Each path below is one point turned by a fixed rotation once a step. After each direction that follows a path, write how fast that rotation turns it, in degrees each step (0 if it stays still).
Each turn is a multiple of 5 degrees from 10 to 175, or 0.
Each row of a path follows its step; steps can be skipped.
path 1
step 0: -1.733; -2.283; 0.556; -1.237; -0.475; -1.762; 0.433; 0.899; -0.411; -0.269; 1.400; -0.475; 1.120; 0.798; 0.361; -1.321; -0.709; -0.793; -0.496; 1.712; -1.541; 0.881; -0.110; -0.765; -1.261; -1.423; -0.053; 0.648
step 1: 0.890; -1.379; 0.526; -0.694; 1.055; -1.454; 0.706; 0.183; -0.980; -0.333; 1.684; 0.691; 0.430; 1.116; 1.135; 1.645; -0.985; 0.383; 1.830; 0.246; 1.049; 0.584; 0.982; -0.200; -0.761; -2.517; -1.376; 0.639
step 2: 0.953; -0.232; 0.198; 0.802; -0.246; -0.465; -1.409; -0.527; 0.467; -0.344; -0.454; 0.816; -0.458; -0.554; 1.468; 1.665; -3.463; 0.890; 1.977; -0.943; -0.309; 1.251; -0.550; -0.250; 0.375; 0.202; -1.041; 0.692
step 3: -1.399; 0.250; -0.122; 1.521; -1.023; -0.487; -0.673; 0.407; 0.774; 1.145; -0.900; -0.107; -0.603; 0.220; 1.998; 0.824; -0.090; -0.756; 0.058; -0.126; -1.767; 2.780; -2.264; 0.523; 0.420; 0.301; -0.986; -0.733
step 4: -1.849; -1.195; 0.136; -0.135; 0.634; -1.936; 0.570; 0.958; 0.025; 0.272; 0.476; -0.553; 1.227; 0.075; 1.427; 1.090; 1.573; -1.308; -1.056; -0.492; -1.402; -0.033; 0.158; 0.403; 2.728; 0.110; -1.364; -0.240
step 5: -1.361; -1.353; -1.463; -0.942; -0.884; -2.538; -0.535; -1.009; -2.051; -1.506; 0.188; 0.449; 0.142; 1.009; 0.566; 0.334; -0.368; 1.052; -0.111; -0.235; -1.089; -1.533; 0.916; 0.149; 1.398; -1.145; 0.050; 0.614
step 6: -0.275; -0.204; -0.532; 0.579; -0.297; -2.728; 0.298; -1.584; -1.224; -1.396; 1.182; 1.276; -2.485; -0.700; 0.236; -0.042; -1.504; 0.151; -0.385; 0.337; 0.156; 1.597; 0.738; 1.001; -1.351; -0.678; -0.234; -0.081
step 7: 0.688; -0.615; 0.394; 1.442; 1.153; -1.307; -0.496; -0.073; -0.466; -0.165; 0.866; -0.285; 0.546; -1.670; 0.355; 1.334; -1.108; -1.868; -0.602; -0.718; -1.298; 1.835; -0.774; -0.724; -2.283; 0.055; -0.308; 1.658
step 8: -0.720; -2.582; 0.573; 0.724; -0.092; 0.650; -0.134; 0.977; -1.271; -0.170; -0.297; -1.126; 1.504; 0.011; -0.077; 0.313; -0.190; -1.347; 2.453; -1.000; -2.079; 0.877; -1.261; 0.425; -0.357; -1.065; -1.121; 0.295
step 9: -0.667; -3.164; 0.693; -2.232; -0.988; -0.537; 0.082; 0.643; -0.624; 0.383; 0.658; 0.836; -0.132; 0.184; 1.117; 0.330; -0.185; 1.255; 1.198; 0.509; -0.081; 0.773; -0.835; 0.467; 1.054; 0.726; -2.231; -0.678
step 10: 0.051; -0.461; -0.543; -0.516; 0.365; -2.289; 1.034; 0.507; -0.595; 0.176; -0.830; 1.664; -0.080; 0.259; 2.348; 1.276; -1.713; 1.595; -1.010; 0.894; 0.229; 0.991; -1.073; -1.815; 1.040; -0.815; 0.029; -0.521
-0.479; -0.261; -0.380; -0.712; 0.305; -0.128; 0.595; -0.317; 0.487; -0.394; -0.104; -0.068; -0.054; -0.564; 0.641; -0.006; 0.099; 0.159; -0.044; 0.876; 0.198; -0.418; -0.239; 0.436; 0.117; -0.504; 0.784; 0.461
70
-0.307; -0.259; -0.188; 0.164; 0.182; -0.080; -0.082; 0.292; 0.054; -0.274; 0.266; -0.067; 0.766; -0.330; 0.200; 0.109; -0.106; 1.279; -0.457; -0.533; -0.400; 0.839; 0.282; 0.684; -0.242; -0.340; -0.149; -0.111
0
-0.422; 0.096; -0.357; 0.010; -1.045; 0.097; -0.195; 0.700; 0.027; 0.087; -0.416; 0.110; -0.520; 0.222; -0.331; -0.411; 0.010; -0.337; 0.213; 0.009; 0.050; 0.204; -0.098; 0.609; -0.392; -1.198; 0.102; -0.311
135
-0.256; 0.768; -0.834; 0.421; 0.038; -0.563; -0.556; -0.345; 0.212; -0.355; 0.047; -0.031; -0.385; 0.382; 0.031; 0.294; 0.536; -0.255; -0.501; -0.227; -0.323; -0.261; 0.367; 0.717; 0.775; 0.311; 0.104; 0.032
45
0.535; 0.240; 0.108; -0.327; -0.064; -1.010; 0.178; -0.135; 0.228; -0.438; -0.754; 1.201; 0.144; 0.325; 0.082; -0.065; 0.027; 0.377; 0.408; -0.416; 0.514; -0.045; 0.142; 0.113; -0.494; 0.213; 0.124; -0.045
85
-0.104; 0.656; 0.248; -0.049; 0.299; 0.236; -0.478; 0.008; -0.316; -0.410; -0.638; 0.539; -0.281; -0.562; -0.067; 0.041; -0.548; -0.214; -0.822; 0.732; 0.000; 0.936; -0.376; -0.167; 0.062; 0.206; 0.141; -0.318
95
-0.426; -0.083; -0.505; -0.312; -0.078; 0.723; 0.580; 0.001; 0.117; 0.100; -0.114; 0.660; 0.096; 0.050; 0.382; 0.221; -0.198; -0.151; -0.405; -0.912; 0.083; -0.402; -1.005; 0.065; 0.355; 0.218; -0.471; -0.545
60
-0.492; 0.038; 0.183; 0.069; -0.391; 0.633; -0.480; -1.054; -0.285; -0.324; -0.437; 0.254; 0.322; -0.340; -0.018; -0.422; -0.473; 0.243; 0.904; 0.031; -0.576; -0.459; 0.428; 0.258; 0.232; 0.097; -0.157; -0.129
115
path 2
step 0: 0.359; 0.882; -0.765; 1.919; -0.694; -0.487; 0.083; -0.120; -1.130; -0.210; 0.460; 2.864; -0.578; 1.759; 0.979; -0.191; 1.514; 0.026; -0.493; 0.776; -1.456; 0.380; 1.221; -0.361; -0.605; -0.878; 0.415; -2.029
step 1: 0.480; -0.787; -0.744; 0.681; -0.769; 0.213; 0.607; 1.011; 0.243; -0.681; -0.546; -0.735; 2.243; -0.986; -0.118; -1.878; 1.027; 1.452; -1.532; -0.500; -1.768; 0.689; 0.595; 1.269; -0.619; -0.700; -0.837; -2.317
step 2: 0.221; 0.592; -0.031; -1.541; -1.661; -1.629; -0.228; 0.886; 1.110; 1.275; 0.029; -0.111; -0.312; -0.873; -0.256; -0.047; -0.927; 0.739; -1.182; 0.656; 0.748; 2.517; -1.264; -0.612; 0.259; -1.986; -0.726; -1.728
step 3: -0.464; 1.057; 0.129; 1.480; -1.560; -0.690; 0.192; -0.172; -0.760; 0.256; -0.924; 3.219; -0.586; 1.326; 0.207; -0.769; -0.692; -0.356; -1.302; 2.577; -0.798; 0.677; 0.657; -0.018; 0.262; -1.041; 0.068; -0.020
step 4: 0.012; -0.280; -1.684; 0.737; -1.318; 1.289; 1.004; 0.522; 0.793; -0.683; -0.557; 0.366; 2.834; -0.047; 2.041; -1.019; 1.111; -0.481; -0.856; 0.239; -1.196; 0.119; 1.721; 0.192; -0.011; -1.284; -0.748; -1.109
step 5: 0.095; 0.759; -2.328; -1.584; -0.992; -1.596; 0.542; 0.407; 0.375; 0.008; 1.178; -1.582; -0.403; -0.340; -0.151; -0.115; 1.008; 0.498; -0.866; 0.526; -0.678; 1.648; -0.820; -0.024; 0.480; -2.157; 0.112; -2.305
step 6: -0.968; 0.559; -0.701; 0.980; -0.040; -2.661; -0.664; -0.339; -0.111; 0.018; -1.137; 1.848; -0.525; -0.375; -0.477; -1.541; -1.151; 1.624; -1.177; 2.499; 0.107; 0.995; 0.376; 0.466; -0.339; -0.836; 0.840; -0.662
step 7: 0.026; -1.036; -0.650; 0.687; -0.869; 1.346; -0.908; 0.856; 1.283; -0.870; -1.797; 1.911; 2.122; 0.420; 1.304; -0.614; 0.788; -0.126; -0.538; 1.962; 0.463; 0.078; 0.177; -1.267; -0.144; -1.134; -1.029; -1.219
step 8: -1.476; 0.793; -1.356; -0.433; -0.817; 0.480; 0.735; 1.472; 0.878; 0.071; 0.635; -0.888; -0.651; 1.641; -0.101; -0.746; 1.334; -0.787; 0.236; 0.477; -1.499; 0.990; -0.484; 0.536; 0.673; -2.464; -0.873; -2.050
step 9: -1.282; 1.685; -0.244; 1.035; -0.084; -2.424; 0.349; -0.571; -0.185; 0.614; -0.294; 0.737; -0.082; -0.854; 0.574; -0.504; -0.338; 1.780; 0.158; 0.266; -0.714; 0.824; 1.296; 0.741; -0.985; -1.918; 1.298; -2.216
step 10: 1.724; -0.456; -0.311; 0.390; -0.450; -0.335; -0.647; 0.593; -0.616; -0.408; -1.444; 2.005; 2.161; 0.480; -0.241; -0.155; 1.220; 1.640; -1.660; 1.086; 1.178; 0.591; -0.196; -0.674; -0.683; -0.727; -0.327; -2.256
-0.894; -0.193; -0.810; -0.104; 0.807; -0.130; -0.395; -0.059; 0.416; -0.586; -0.295; -0.291; -0.067; 0.116; 0.036; -0.101; 0.360; 0.043; 0.712; 0.755; 0.420; -0.532; -0.190; -0.195; 0.020; -0.241; 0.400; -0.071
35
-0.280; -0.879; -0.373; -0.138; -0.692; -0.390; -0.256; 0.249; -0.218; 0.545; -0.249; 0.118; -0.015; 0.023; -0.201; 0.084; 0.273; -0.603; -0.263; -0.120; 0.003; -0.125; 0.105; 0.294; -1.204; -0.719; 0.366; 0.206
0
-0.275; 0.801; -0.285; -0.112; 0.278; 0.162; 0.501; -0.174; -0.418; 0.004; 0.067; 0.001; 0.488; 0.508; 0.283; 0.870; 0.193; -0.294; -0.217; -0.596; 0.132; -0.416; 0.664; 0.501; 0.379; -0.675; 0.539; -0.093
80
-0.232; -0.141; 0.060; -0.031; 0.300; -0.249; 0.928; 0.731; -0.222; 0.596; -0.113; 0.157; -0.876; -0.237; 0.353; -0.151; -0.244; 0.220; 0.012; -0.106; -0.090; 0.187; -0.165; -0.755; 0.360; -0.192; 1.016; 0.138
115
0.292; 0.527; 0.970; -0.203; -0.345; -1.004; 0.131; 0.506; 0.061; -0.451; 0.375; -0.484; 0.369; -0.346; -0.443; -0.080; -0.061; 0.148; 0.204; 0.506; 0.642; -0.272; 0.169; 0.111; -0.123; -0.420; 0.380; 0.204
100
-0.266; 0.305; 0.209; -0.449; 0.170; -0.383; -0.205; -0.648; 0.234; 0.007; -0.352; -0.864; -0.064; 0.318; 0.036; 0.153; -0.506; -0.074; 0.336; -0.324; -0.514; 1.256; -0.496; 0.151; -0.159; -0.476; 0.188; 0.197
110
